(in the rows, 128 means zero)
Turns, then the turns between two rows, first turn first; the first pair answered
A:
[138 114 134 139  95 115 112 106]  ->  [121 118 131 164 129 119 117  98]
[144 137 114 136 106 161  94 145]  ->  [128 142 110 157 139 164 107 141]
[148 106 137 114  94  68 186  94]  ->  [151  64 144 132  99  63 119 101]
[162 129 124 122  84 129 124 153]  ->  [145 111 130 164 127 131  89 151]
F:
[143 110  96 160 119 132  93 183]  ->  [120 153  92 164  92 119 140 170]
[114 150 126 107 162 120 160 107]  ->  [128 115 129 103 182 135 123 119]
[139 131 126 104  94 109 150 110]  ->  [121 127 134 112 128 107 149  89]
J:
[144 110 131 140 147 150  91 153]  ->  [154 116 124 126 151 156 107 161]
[151 100 126 146 127 121 141 151]  ->  [151 102 122 150 124 122 144 152]
[122  86 151 166  95  82 132 108]  ->  [138  69 157 146 101  94 120 112]
[155 112 125 139 152  92 181 137]  ->  [141 116 128 157 152  84 174 135]
Now pairs of rows:
(2 to 4 turns a pair)
[103 118 146 116 137 135  58  91]  ->  [128 115 138 124 170 162  68 125]
A, F
[155 136 117 128 129 126 178 165]  ->  [151  83 141 138 129 117  90 144]
F, A, A
[108 175 116 113 118 138 150 119]  ->  [127 168 118 107  96 144 141 144]
F, F, F, F
[ 87 132 156 137  86  97  95  98]  ->  [ 79 128 155 155 155 114 103  83]
J, A
[110 130 139 130  97 138  63 123]  ->  [123 129 132 136  93 142  69 143]
F, A, J, F
[ 90 119 121 167 121 106 103 106]  ->  [125  83 126 136 131 123  76 125]
F, J
[111 154 105 181 157 138 127 150]  ->  [132 118 117 136 190 159 103 142]
J, A, F, F
[128 115 129 156 101 115 100 150]  ->  [126 105 131 147 174 134 115 129]
A, A, F, F
[143 129 129 108 144 163 124 140]  ->  [ 99 161 125 139 126 135 134 118]
F, F, J, J
[114 128 121 193 166 102 164 131]  ->  [111 133 132 135 170  95 187  90]
A, F
[ 94 125 132 151 176 135 108 115]  ->  [113 150 130  88 153 139 160 108]
A, J, F, A
[ 99 132 142 154 188 134 125 110]  ->  [102 169 134 118 150 124 178 100]
J, A, J
[127 137 124 168 114 134  79 130]  ->  [157 161 111 117  92 143 144 144]
J, J, J, F
[168  65 152 134 118 126  95 152]  ->  [168  91 140 153 175 150 143 161]
J, A, J
[129 142 114 173 160 126 162 158]  ->  [134 156 115 138 107 117 186 152]
J, A
[140 156 113 126 113 155 153 169]  ->  [154 148 113 123 105 155 147 174]
A, A, A, A
[101 101 155 131 131  80  94  79]  ->  [156  67 147 116 160 121  79 133]
J, A, F
[173  71 131 140 113 109 102 162]  ->  [153 133 114 130  82  94 181 154]
J, F
[149 166 102  80  98 161 165 165]  ->  [119 120 109 166 180 166  81 161]
A, A
[106 155 135 127 207 163 136 117]  ->  [127 143 141  83 199 171 133 114]
A, F, J, F
[141 156 100 109 118 171 131 180]  ->  [132 142 114  88  80 148 107 159]
F, A
[111 100 124 150 137 148  66 113]  ->  [122 119 120 113  62 131  88 110]
A, A, J, A
[171 128 110 167 124 115 195 174]  ->  [130 123 120 217 117  88 147 146]
J, J
[105 155 114 153 146 106 194 110]  ->  [ 87 119 136 170 149  90 116  85]
J, J
[199 129 119  79 131 114 135 177]  ->  [165 156 103 159 170 116 145 191]
A, A, F, J
[ 82 116 124 166 123 123  73 119]  ->  [ 95 124 109 181 166 148  97 139]
F, A, F
[163  89 144  65 105 125 128 142]  ->  [117 102 142 131  63  92  94 126]
F, J, J, A
[140 116 130  86 137 150 134 133]  ->  [140  98 135 105 129 145  97 141]
F, A
[112 112 143 146 126 104 121 110]  ->  [146 104 141 106 135 121 135 125]
J, J, J
[149 100 126 108 119 108 108 150]  ->  [119 142 118 123 106  93 153 135]
J, F, J
[110 127 134 116 151 137 101 100]  ->  [135 123 133  99 110 133  95 120]
A, A, A, F
[138 150 118 127 151 135 188 130]  ->  [119 158 120 130 154 129 191 116]
J, J, F, A
[108 140 129 126 139 124 141 101]  ->  [128 107 130 131 138 131  98 128]
A, A, A, F
[ 97 152 130 144  90 117 153  77]  ->  [122 116 143 123  68 118 104  84]
A, J
[155 107 114 158 104 125  96 133]  ->  [148 108 112 169 120 124  94 132]
A, A, A, A
[149 155 124 117 108 173 113 143]  ->  [130 172 122 120 136 172 134 123]
A, A, A, F
[130 113 106 159 162 123  94 100]  ->  [137 149  87 172 124 121 133 136]
F, F, A, A
[140 148 114 118 140 134 218 151]  ->  [119 119 129 169  52  90 118 148]
J, A, A, F
[100 121 133 159 125 105 127 106]  ->  [108 127 130 148  95 101 137 115]
J, F, F, F
[144 133 108 141 178 164 154 182]  ->  [103 170 104 174 117 128 163 174]
A, J, J
[129  96 149 140  92 112  86 122]  ->  [112 105 144 168 166 130 107 118]
J, A
[181  61 148 131 134  90 147 135]  ->  [150 102 140 137 120  73 196 111]
F, F
[156  91 133 117 165 137 117 117]  ->  [162  98 131 134  96 116 102 138]
F, F, A
[ 90 124 144 154 114 144  84  96]  ->  [ 96 159 135 114  81 141 144  97]
A, A
[123 111 130 173 122 115 105 135]  ->  [159  93 131 125 133 135 122 152]
J, J, J
[150  68 151 135  81  77  95 139]  ->  [178 101 130 104  81  95 170 167]
J, J, J
[114 104 140 134 141 128  66  92]  ->  [107 134 119 185 170 142 100 121]
F, A
[ 94 125 131 171 130 107  70 109]  ->  [118 129 121 169  77 102  80 143]
F, F
[137 100 151 149 110  84  86 106]  ->  [118 110 148 161 165  94 106  92]
A, J
[108 102 135 168 128 122  58 119]  ->  [107 144 121 169  64 105 110 131]
F, F
[140 126 139 151 104 126  94 147]  ->  [109 130 146 155 144 118  98 109]
F, F, F
[166  89 132  88 146 109 136 139]  ->  [168  83 134  90 126 102 123 140]
J, F, A
[ 94 169 114 107 146 147 157  82]  ->  [113 181 108 107 100 140 170 108]
F, F, F, F
[173 104 130  85 150 150 118 160]  ->  [164  99 128 118 121 134  80 170]
F, A
[148 106 138  82 113 154 118 131]  ->  [127 147 129  99  85 138 161 128]
F, J
[188  93 125 104 110 135 117 179]  ->  [139 116 127 153  57  92 100 150]
F, J, A
[129 147 128  94 101 121 162 115]  ->  [105 156 130 126  98 102 143 103]
J, J
[153 119 146 101 165 123 181 127]  ->  [127 131 148 111 154 101 181  98]
A, F, J, F
[153  94 132 106  93 129  99 161]  ->  [137  91 126 153 149 137  88 164]
J, A
[130 169 124 138 137 109 195 128]  ->  [110 122 140 166 188 107 123 105]
J, F
[104 124 139 180 204 118 176 113]  ->  [ 94 154 140 138 151 100 212  89]
J, J, A, J
[117 104 137 156 152 112 110 142]  ->  [139 128 128 105 106 109 156 143]
A, A
[126 159 109 144 163 163 113 142]  ->  [108 184 114 116 105 133 134 109]
A, J, A, F
[136 136 109 120 160 175 128 137]  ->  [154 123 109 102 133 171 109 143]
A, A
[143 114 112 110 165 145 121 136]  ->  [130 114 109 153 151 131  95 147]
F, F, A, A
[153 118 125 106 115 142 134 143]  ->  [123 112 133 146 113 119 100 129]
F, A, F, A
[192  74 131 102 101  94 134 147]  ->  [179  64 126 140 174 107 123 149]
A, J
[129 111 131 110 202 164 103 137]  ->  [151  91 141  84 123 146  73 145]
A, A, F, A
[ 98 160 131 171 127 107 121 104]  ->  [124 145 140 135  72 101 101 116]
A, A
[136  84 148  92 147 109 114  97]  ->  [148 111 132  91  76 103 145 123]
F, F
